The same turns and mirrors carry the whole set onto itself and the rows of a family onto each other. Which other rows belong to the same family as each row named below? List them in the order they appear above.
These 15 rows form 5 families of 3 rows each.
buzun: [ 24.1  -5.7 -12.2   1.6  -6.6  35.7  24.4  -1.0  30.9  -9.3  33.9 -43.7
   2.3  -5.3  19.2  51.3  -4.5  29.6 -25.9  13.8   6.8]
pivo: [ 27.3  -7.8 -13.2  10.4 -17.0  26.0   8.9   5.1  35.3  -6.3  48.4 -43.5
  12.8  -1.1  23.1  37.3 -25.4  32.8 -24.9  -3.2  -2.1]
luta: [-22.6  11.0  13.1  34.7  -5.7 -25.7   3.5  15.3  19.7  -5.8 -35.4   0.8
   6.1 -34.2 -16.8 -17.7  28.9 -16.9  33.2   0.3 -33.1]
Fum: [ 13.6 -11.2  -3.7 -27.3  21.2 -51.1 -31.8 -21.8 -31.1   3.1   8.1  18.2
 -23.7  15.0  37.8  -7.7 -28.7 -39.9 -20.2  -5.5   7.5]
dibef: [ 31.8   8.8  17.5   1.9 -14.1  37.4  25.5  11.3  32.6 -16.7  28.4 -31.4
  15.7  -7.3  40.6  36.2  -3.7  32.5 -21.5   7.8  15.0]
Dum: [ 33.1   8.2  19.2  13.2 -13.5  45.5  22.5  16.7  20.2   3.5  54.3 -27.0
  -0.2  -2.3  24.9  44.3 -25.8  16.0 -16.2   7.8  -0.1]
dever: [ 26.3 -13.1  -9.3 -25.4  12.9 -29.1 -42.8 -25.9 -23.3  15.4  21.6  18.1
 -21.9  27.7  40.2 -16.9 -11.4 -40.3 -21.8   1.1   7.7]
lodos: [-19.9  22.6   6.6  44.5  -2.3 -40.1  10.1   9.1  10.0   1.0 -38.8  -0.8
   9.4 -39.7 -21.2 -14.9  27.7 -19.3   2.0  21.7 -11.0]
gokuf: [-23.3  -9.3   6.5  33.5   7.0 -24.9   2.6  -2.6  16.8  10.7 -42.6  -7.9
   3.9 -33.2 -24.7 -30.0  32.1  -6.5  13.1  25.8 -19.5]
rap: [ 16.8   3.9  10.8 -18.3  -3.0 -31.8 -25.0 -34.9 -30.4  21.2  19.8  19.3
 -15.4  20.6  29.3 -29.2 -42.5 -45.4  -4.2 -17.5   1.8]
rud: [ 29.8  -9.1 -11.3 -17.6 -11.8 -27.9 -27.1 -18.4 -42.8   4.2  10.7  10.6
  -3.1  35.3  39.2 -27.0 -30.2 -40.0 -26.6  -8.7   3.4]
sez: [ 29.3  -0.3   4.0   3.5 -13.4  33.9  28.2  20.6  27.6   8.5  20.1 -44.6
   6.9  -0.3  32.6  52.9 -24.7  26.1 -12.8  -9.3   0.4]
tirev: [-23.2 -13.6  19.4  27.3   6.5 -21.0  19.6  19.0  27.5   5.1 -29.0  -2.6
  15.8 -34.3 -15.5 -26.2  36.0 -19.0  11.3  27.4 -27.1]
dunu: [ 27.2   7.4  -0.8 -23.8  13.7 -35.9 -22.3 -24.8 -30.1  10.9  13.8  16.3
 -10.9  35.6  42.5 -12.4 -30.2 -47.2 -21.2  -8.3 -23.8]
guf: [-20.6   3.1  26.8  48.1  -7.6 -23.8  36.9   1.4  13.0   3.1 -33.3  -3.3
 -12.2 -33.7 -23.8 -12.4  16.2 -23.2  19.5  13.5 -21.8]

Same family as sez: luta, dunu
Same family as dibef: lodos, rud
Same family as buzun: dever, gokuf

The same turns and mirrors carry the whole set onto itself and the rows of a family onto each other. Which other rows belong to the same family as each row named below? List them in the order they appear above.
These 16 rows form 4 families of 4 rows each.
kito: [ -9.5 -26.4 -39.7  26.6  17.5 -33.7 -21.0 -16.6 -37.1  34.9  52.6  11.1
 -27.1 -29.4  28.8]
zupe: [-15.6 -21.3 -34.5  34.7  14.7 -46.4 -13.4 -34.0 -19.1  42.9  41.1   8.8
 -19.2 -17.2  13.0]
Garik: [ 20.3  27.7 -19.0  14.8  -2.0  22.3 -65.0  35.1 -20.2  -7.1  46.1  38.7
 -10.8  26.6  13.3]
Nuv: [ 35.4  35.0 -29.6   6.8 -24.2   7.8 -47.9  26.4 -30.5 -16.7  44.7  35.1
 -14.6  24.4   1.1]
sozo: [  7.2 -21.3  21.2  16.9  17.3  -8.7 -61.1  -1.3  17.8   7.0  27.1 -28.3
 -54.5  24.1 -37.7]
Tufe: [-21.5  19.3  -5.2 -18.3 -11.1 -24.9   9.8  16.2 -32.3 -23.6   5.2 -34.4
   3.2 -19.6 -14.1]
Kuza: [ 25.4  22.3 -26.5  26.9 -11.1  13.1 -56.2  13.1 -24.8 -10.2  38.2  27.8
  16.3  40.5  11.2]
sunas: [-15.9  23.3  10.0 -33.9   7.4 -14.0  -5.0  31.1 -42.6 -16.6   3.7 -18.1
   7.8 -15.6 -17.0]
viv: [  4.7  -1.5  33.1  16.4  38.0 -18.6 -62.4 -12.4  27.6  -0.3  21.5 -21.3
 -34.0   6.1 -35.7]
gupos: [ 26.8  38.3  -9.6  19.7  -5.7   0.4 -55.4  27.8 -17.9  -9.3  42.2  51.6
 -10.2  28.4   7.6]
vali: [-15.3  14.3  11.1 -32.8 -12.2 -13.5  14.9  17.1 -35.4  -7.8  10.0 -33.8
  -4.8  -9.8 -11.3]
nim: [ -1.7 -10.8  31.7  22.2  18.8 -10.4 -76.0 -14.4  28.5  12.2  43.9 -28.5
 -38.2  -2.8 -17.2]
vad: [  4.8 -25.8 -26.2  33.3   0.5 -34.3 -10.3 -20.9 -39.4  43.2  59.6   7.8
 -24.2 -20.3  22.9]
Gepod: [  3.1  -2.7  18.4  26.3  22.9 -11.2 -72.0 -14.7  27.2  -2.0  30.2 -36.7
 -22.6   1.0 -42.7]
Vipa: [ 10.6 -12.0 -19.0  36.4  20.7 -49.4  -6.5  -9.7 -23.6  39.4  51.3  13.0
  -6.4 -38.7  21.5]
sef: [-32.5  27.2   8.5 -21.7   4.3  -6.7   4.7  20.6 -32.2 -29.4  16.4 -25.7
 -24.3 -30.5  -5.3]

Same family as Kuza: sozo, Vipa, sef
Same family as Gepod: kito, gupos, vali
Same family as nim: zupe, Nuv, sunas

The same turns and mirrors carry the whole set onto itself and the rows of a family onto each other. Which other rows belong to the same family as each row named below? List them in the order they appear above.
These 18 rows form 3 families of 6 rows each.
fuvis: [-14.0 -60.6  26.6 -13.7 -40.1  14.0  41.9 -21.4 -35.1  14.6  -0.5 -12.3
  85.4  -8.5  19.4   5.0  16.2  15.4  35.8  36.5  38.6  -4.8 -28.2]
fize: [ 37.0  14.4   9.2  -7.5 -42.4  36.4  17.5   7.6  19.7  -4.9  35.4 -83.5
  45.8  35.1 -13.3  -6.6 -25.9  41.1 -20.8 -13.9  50.9 -15.8 -32.6]
pafor: [-23.3 -17.9  -6.3 -14.6 -41.2  27.4  58.3 -24.7 -41.5 -35.0 -12.1 -14.9
  78.7   6.2  18.9  36.8   3.5  18.3  30.1   8.9 -18.3  -7.1 -41.4]
tiv: [-23.8  -9.3  -1.7  -2.2 -70.3 -26.1  -9.1  12.8 -18.6 -16.9  19.0 -48.7
  23.8  35.5 -14.3 -17.0 -42.7  55.8 -24.6 -26.2  11.7  11.0  -1.3]
zar: [  3.5 -21.2   2.2   7.3 -53.1   8.5 -37.4  10.5 -15.6 -20.4   8.5   1.4
  40.1  47.1 -26.4 -19.6 -46.3  39.2 -10.6 -14.8  10.7  19.4   7.6]
fivu: [-16.9 -16.9 -28.4 -29.7 -33.0  18.8  65.4   4.7 -41.7  -4.0 -26.3 -12.8
  37.2  -5.8  11.1  -9.3 -25.9 -19.1  44.8  25.5  12.2 -34.7 -28.5]
mon: [  0.8 -23.3 -14.6  -4.7 -34.5  -9.3   5.2  35.8 -15.8 -10.2  31.2 -24.3
  74.8  45.4  17.0   0.5 -56.9  20.7 -33.0   6.7  89.4   1.9 -15.3]
Neru: [ -4.0  19.3   7.1 -46.8 -48.0  13.3  55.5  24.7 -31.5 -49.4 -18.6 -20.2
  58.6 -31.7  46.9   9.9  -8.9  22.4  31.1   9.9  14.6 -36.6 -45.3]
Gisi: [-24.4 -29.7  44.1 -30.0 -60.5 -16.1  36.8  -0.1 -37.5 -27.1  -7.7 -27.0
  80.2 -27.3  35.8 -18.7  15.1  52.8  43.5   8.4  21.1 -17.7 -17.7]
pur: [-23.8 -49.2  19.3 -21.7 -21.6  35.2  50.9 -56.3 -26.5 -16.2  10.0   1.0
  73.6  12.5  24.4  33.0 -20.6  26.4  38.6  17.1  25.9  -2.4 -34.7]
Mub: [  8.1   3.1  -9.7 -34.5 -58.0 -10.6  15.8 -10.5  -2.4 -37.5  -7.9 -30.5
  34.1  31.5 -23.7  -7.3 -58.2  67.2 -39.2 -47.3  25.5   2.5  11.7]
dov: [ 35.3 -10.7   0.2  -7.8 -27.6  21.3 -16.9  43.3  -3.6 -26.2  11.3  -2.2
  69.3  43.8  -0.2 -32.4 -62.6  18.7  -4.0  -2.8  75.8 -10.7  -0.6]
muf: [-24.5  -4.2  34.3 -56.1 -43.2  -2.8  41.7  -4.0 -26.3 -57.2   6.1  -4.4
  54.2 -29.6  54.6  -2.9 -27.8  65.7  39.3  -0.9  24.2 -29.1 -24.1]
miz: [ 52.0  10.2 -14.1 -40.7 -32.4  33.0  30.5  -6.3  20.8 -12.0   6.4 -36.5
  40.3  28.0 -25.6  -0.4 -50.1  43.9 -43.4 -21.2  57.6 -15.1  -9.5]
zas: [ -6.1 -20.8   2.2 -51.2 -24.7  31.4  55.2 -20.5 -16.7   9.6   5.0 -12.1
   6.6 -19.4   9.1 -31.7 -34.8  15.9  51.2  27.4  23.5 -43.3 -20.3]
Dun: [ 14.0 -22.1 -18.9 -28.3 -37.6  -4.3  18.7  -3.2  -6.9 -20.8  -6.2  -1.5
  61.6  41.9  -6.5  18.4 -70.3  31.5 -48.9 -20.0  77.5  10.1  -0.2]
relib: [  4.2 -26.8  20.0 -37.7 -40.1  16.2  47.4   3.0 -23.1  18.2   2.0 -34.5
  49.3 -31.7  10.9 -42.7  15.9  28.4  46.6  34.4  24.1 -40.5 -18.5]
muso: [ 45.4  14.5  36.4  -1.5 -52.1  43.3 -23.5  10.8  17.1 -35.9   8.3 -38.6
  54.0  35.5 -15.2 -10.9 -32.5  46.2  -2.3 -27.8  37.2  -1.4 -20.3]

Same family as Neru: pafor, zar, fivu, dov, muso
Same family as miz: fuvis, Gisi, Mub, Dun, relib
Same family as zas: fize, tiv, mon, pur, muf

